Each path is a new rotation, seen through one point. The rows after it are directions, each followed by how far the rotation turns it, in deg/step (0 if it stays put).
Each turn is a multiple of 5 degrees from 10 to 175, or 0.
Each row of a path follows its step; steps can be skipped.
path 1
step 0: [ 22   4 -29  20 -18 -13 -13  24  28  19  19 -12  23 -59  37   1  20  14
   3  21  -6 -27 -13   3 -21  -2   6  45 -33 -21   1  -3  22 -12   6 -11
 -24]
step 1: [  6  21  -7 -37 -17 -23  34 -23   3   8  -7  -3  19  13  -7  16  49   5
 -44  34  -9   0  -8   6 -13  30 -28  33  11  14 -37  26 -16  13   5  22
  -6]
step 2: [ 10   8  -3 -14   2   2  20  10  -5  65  -4 -40 -18  15  18  -9   8  -2
  20  18 -18 -25  42  23   9 -17 -12 -18  11 -21  18   2  15  17  42  18
 -34]
step 3: [ 11  23 -43 -17 -45   9 -18   8  31 -14 -13  -8 -41 -37  28  11  -6  -8
   3  13 -44 -36 -18 -10  16  -1  12  19 -15  10 -24  -7 -17  10  24   0
   3]
step 4: [ 30  13 -26  -1 -21 -13   5 -24 -10  44  12   6   8  29  31 -13   9 -22
 -22  16  23  14   3 -34  15  31   1  14  23 -38 -44  21 -30  -8   8 -13
   0]
step 5: [-13   5  13  31   0  10  16  19  27   4 -20 -40  -9  -8  17  -4  -2   5
   2  17  22   5  23  59  51   3  -6  10  15 -21 -34   3   1  39  31   4
 -12]
step 6: [-28  -1 -51 -50   2  -8 -13   3  16   0   5 -12   2 -40  41  -3  18  -5
  13  23  23  -2  -4 -29  29   3  31  25  18  29   8  -6  14  13  14 -16
 -19]
step 7: [ 34  -5   6   6 -26   1  19  15 -17  12  36  16   9 -17  46 -20  51 -20
 -27   1  23 -16  -4   7  -1  29 -14  40 -18 -32   4  11   0  22   4  24
  12]
step 8: [ -5  -7  17  -8   5 -43  12  16  24   4 -39 -18  28   2  13  12  19  -2
  -3  12 -33  -9  23  18   5   9 -18  36  56  -8 -15 -26 -17  17  19  31
 -32]
step 9: [  0  30  -8 -48 -26 -13  -4 -19  21  43  19 -57  -7 -44  13   1   4 -27
  12 -17   8  -5  10 -15 -10  -8 -17   3 -21   5  -3 -17  29   6  28   0
 -14]
[-11   4   2  -2   0 -10   0 -11   7  15   1  -2  13   2 -14   4   0   6
   2  -5   3   3   6   7   6  -4   0  -2 -10   9  -4   7  -2  21  -1  -9
   0] -> 95
[ -1   1  -3   3  -2  12  -1  -5   0  -4  -3   6   2  -5   8  -4 -11  11
   2   9  13  18  -1   4   8  -1   8  -5   3 -10 -15  -5   5   1  -5 -14
   4] -> 55
[ 16 -11  -1   0  11  11   7  -2  15  -2  -9   5   8   8  -1  -1   0  -4
  -3  -2   2   2  13  -4   7   1   4  -7 -11   2  -6  -3   2   2   0  17
  -9] -> 120
[ -8  -9  -6  14  -1  -6   2  11   2   1   4   5  -1  -6  -1  13  -9  -9
   2  13 -12   5  14   4   9  -2 -11  -2  -1   2   5 -13   2  -1   1  -5
  -5] -> 125
[ -4   6  16   2   0  -7  -6  -4  -1 -13 -17   4  -9 -11   3   4  -1   9
 -13  10  -3  -5  -3   2  11   1   0   0 -11   4   1   2 -11   3  -4   8
  -2] -> 155
[ -5  -8   9   2 -11   6  12   1 -15   3  -8   8   3  17  -1   7   5 -10
 -13   3   5  -5  -4   5   0   0  -3  -4   6 -12   0   3   2   9  -4  -4
  -7] -> 120
path 2
step 0: [ 10 -26   2  23  42   7 -37  27 -13  44  19  22 -14   5   0   1 -25  -1
 -41  65 -25 -14 -40  15  17   3   0  14   5 -21  21 -38   7   3 -14 -26
 -15]
step 1: [  2  19  40   8  -1 -17 -30  17 -47  -1 -40  16  -3   6 -28  10  35  -7
  14  -7 -19 -46  28  -2  -7  20 -14 -36 -25   3 -48  45  25   2  -4   5
 -17]
step 2: [-37  15  -1  -2  19 -16  28   9  21 -23  14  10  36  -9  13 -15  -4  22
 -13 -16 -13 -13  46   0  35  34  -5  58  -7  -4   8 -27   3 -62   8  35
 -17]
step 3: [ 19 -56  16  -2 -39  29 -15 -29  15 -34  24 -40 -11 -25   4 -19   0  -4
  -7  14 -32  -3  12  31  -1  -4  35  -6 -17  -7 -52 -18 -24  19  30   4
  28]
step 4: [ 35  21  42  -5 -19  27  24  28   9  20 -19  40  -8   2 -38 -11 -20 -16
   1  -6  23  60 -17 -17  -8  -3   2  31  38  38 -24   6  13 -20  16 -16
  13]
step 5: [ 17  -6  10  20  42 -30 -17 -60  30 -23  -5  33  14   1  18 -20  15 -12
 -23  -2   9  18 -22  25 -30 -31 -20 -10 -22 -29  26  -7  56  10  -4  -7
 -19]
step 6: [ 25 -11 -25   4   9  28  18  -7 -28  17  -9  11  50  13  42 -19  15  29
  10 -36  -9   3 -10 -32  34  23 -23 -23   9  -9 -39  42 -33  35 -23   1
  -8]
step 7: [-41  16  45 -13 -18 -13 -43 -10 -11  24  38 -14   6  -4  15  -9 -25  -7
 -17 -25 -34   1  20 -14  38 -15   0  20  11  39  64 -14  -6  17 -11 -20
   5]
step 8: [-15  11 -40  -9 -64 -46 -27  -8   9 -20  -8  26 -30   6  -6 -19  11   9
   6  53  34 -15  11   0   1  -6  14  16 -18   0 -42  20 -16  23   0 -36
 -11]
step 9: [ 32  -2  -6  -1  18   8   5   8 -17  40  41   1 -12  13 -36  23  -1  17
   6   7  -4 -13 -51 -18  28  27  -2  30   1 -18 -16 -50  31 -41   8 -11
 -47]
[-12  -9  -1   7  -1   3   3  14   4   0  -2   9  -7   9   7   7   1  -2
   3  -9   1   6  -8  -1  12   7 -12   8  -7   6   4  -9   6   9  17   3
   0] -> 155
[ -7  -5  11   4  -3  -4   4 -17   1   8   2   4  -1   3  -3  -9   5  -4
  10  14 -13   0  -7   4  -1   1  -7  -5  -1  -1  15 -15  -5  -6  -1   9
   4] -> 155
[-10   1   8   7  -9  -8   8 -11  -1   9   4  -9 -13   3   1   2  -7  -3
   0  -7  12   2  -8   4  -5  -1  12  13   7 -12 -14  -2  -3   0   4   3
  -2] -> 70
[ 11   5  -7  11  -8  -8  11  -5   0 -17  -5   3   0  -7  14  -4  -5   0
  10   1   8 -15   3  -2  -5  -1  -7   9  -1  -1   6  -9   5  -4  -1  -4
 -10] -> 115
[ -9  -1  -2  -3  -5   3  -5  -2  -4  -6   1  -4   5   4   6  -3  -7   2
   4   2   6   8   6  -1   2  -9  11  -8  -5  15  -4 -13 -14 -12  14 -15
  -1] -> 80
[  5   4   1 -17   2   6  16   4   5   9   4  12  -2  12   6  -8   0  -7
   8   3   7 -10   2  -1   9   5   1  -2  13   3  -2  10  -6 -10   5   1
  -4] -> 155
path 3
step 0: [  0   3  -9 -24  52 -45  -2  16  -4  19 -40  -3  13  -1   8  -8 -12  20
 -16 -17 -31  21  -4 -23 -22 -31 -19  17  -4  14  -4  -9  -6 -26 -32   4
  18]
step 1: [ 15  36 -14  14  -1  10  -9  32 -16  27  31   2  18 -21  -7  -6  -1 -10
  -2  -7 -34 -26 -39 -15  52  28  25   3  -8 -28 -15   0   5  11 -14 -13
  -9]
step 2: [ 11  -7   1 -30 -30 -28  -3   5 -14   8 -10 -17  20  -4  29  14   8 -23
  -1  19  -7  -1   9  17  -4  28 -34  47  19   4  36 -25 -18  -8  46  -5
  14]
step 3: [  5   9 -26  26  14 -17   1  -6  54  -9 -14  22   0  10 -12 -50  29 -12
  -6   4  15 -20   1   7  21 -19  21   1  -7 -10   7 -15 -21 -46  -8 -22
  26]
step 4: [-16   7   0 -20  -3 -25   7 -19 -22  -5  27 -15   7 -21  43  30   2   2
 -24  -4  37  11 -26  -6  -1 -15  26  12 -42 -25 -16 -24 -27   9 -15 -10
 -29]
step 5: [ -4 -25 -23 -19 -26  64  -8  -4  44  22  13  27  -9 -26  22   0  -8   2
   2  27  25 -21   4 -14  15  24   2  10   0   5  14   3  11  10  22  19
  19]
step 6: [-15  -1   1 -10  30 -19   3 -10   1   1 -20 -38 -33  30   8  -1  40   8
   3  32  23  17  -4 -12 -16 -35  14  -5  22  35 -14  -9  -3  26  19 -12
  36]
step 7: [ 25   7 -23  22 -17  32  29  30  -9  16   6  -1 -36   1   9  16 -17   8
 -25 -20  -2  -5  11 -10   3 -32   9 -20 -36 -14 -35  36   7 -20  -3 -27
  -4]
step 8: [-36  -5   2 -15  13 -11  10  -5 -16  41  -3  17   0  11 -15  57   7  15
  16  11   7  25   8  11  11  48 -25   7 -26  13  12   5  33  19  19  -8
  -8]
step 9: [ -4  14  14  29 -27   9  -8  17  -2  11 -35  33 -16  -1   8 -50 -11  13
 -12   2 -16  30  -1  17 -17  13   8 -16  32  20   3  -7  12   2 -14 -28
  49]
[ -6   5  -2  12   7  -6  14  10   1  -3  13   0   0  11   9   4 -10   6
  -5  -7  -5 -18   2  -4  -7   0  11   2  -4   4   2  -3  -8   7  -7  -2
  -5] -> 115
[  4   4  -8   5  -2   0   3 -17  10  -4   3   2   0  -2   9  -5   3  -5
  -2  -2  17  -8  -7  -6  -4  -8  -6   9  11  -5   0 -10   8   4   4  -3
 -17] -> 40
[ -9   8  -1   2   2 -15  -4  -2   6  -9   3  -7  -4  -7 -13   2  10  -8
   5  15   1  -7   2  -4   4  13   5   1  -7   8 -10   6   7  10  -3  -4
  -7] -> 160
[ -8  10   0   8   6 -10  -1  19  -6  -1   0   9   5  -2   2  -4  -4 -13
   2   0  -8   8 -11  -1  -4   7  -9   5  11  -9   5   1  10 -12   2  -4
  -4] -> 40
[  1  13  -1   0  -6  11  -4   3  -5   4  -8   6   9  -5   8   3   3   6
   4   2   0   5  -2 -10  -1  15  11   3   5   2   2 -14   7  15  -8  13
   3] -> 95
[ -5 -13  -1  -8  -3   4 -11  -8  -3   8  16   0  -5   4  -6  10  -9  -4
 -12  -1  -6   1   4   2   4  10  11  10   9  -7   6  -1  10   2   0  -7
  -5] -> 110
[ 16  14   0  11 -10  -5   7  -5   0   6  -1   6   3  11  -6   5   8   4
  -1   2  -6   8  10  10   4   7  -6   4  -6  -2   7  -6  -4   1   2 -16
  -4] -> 60
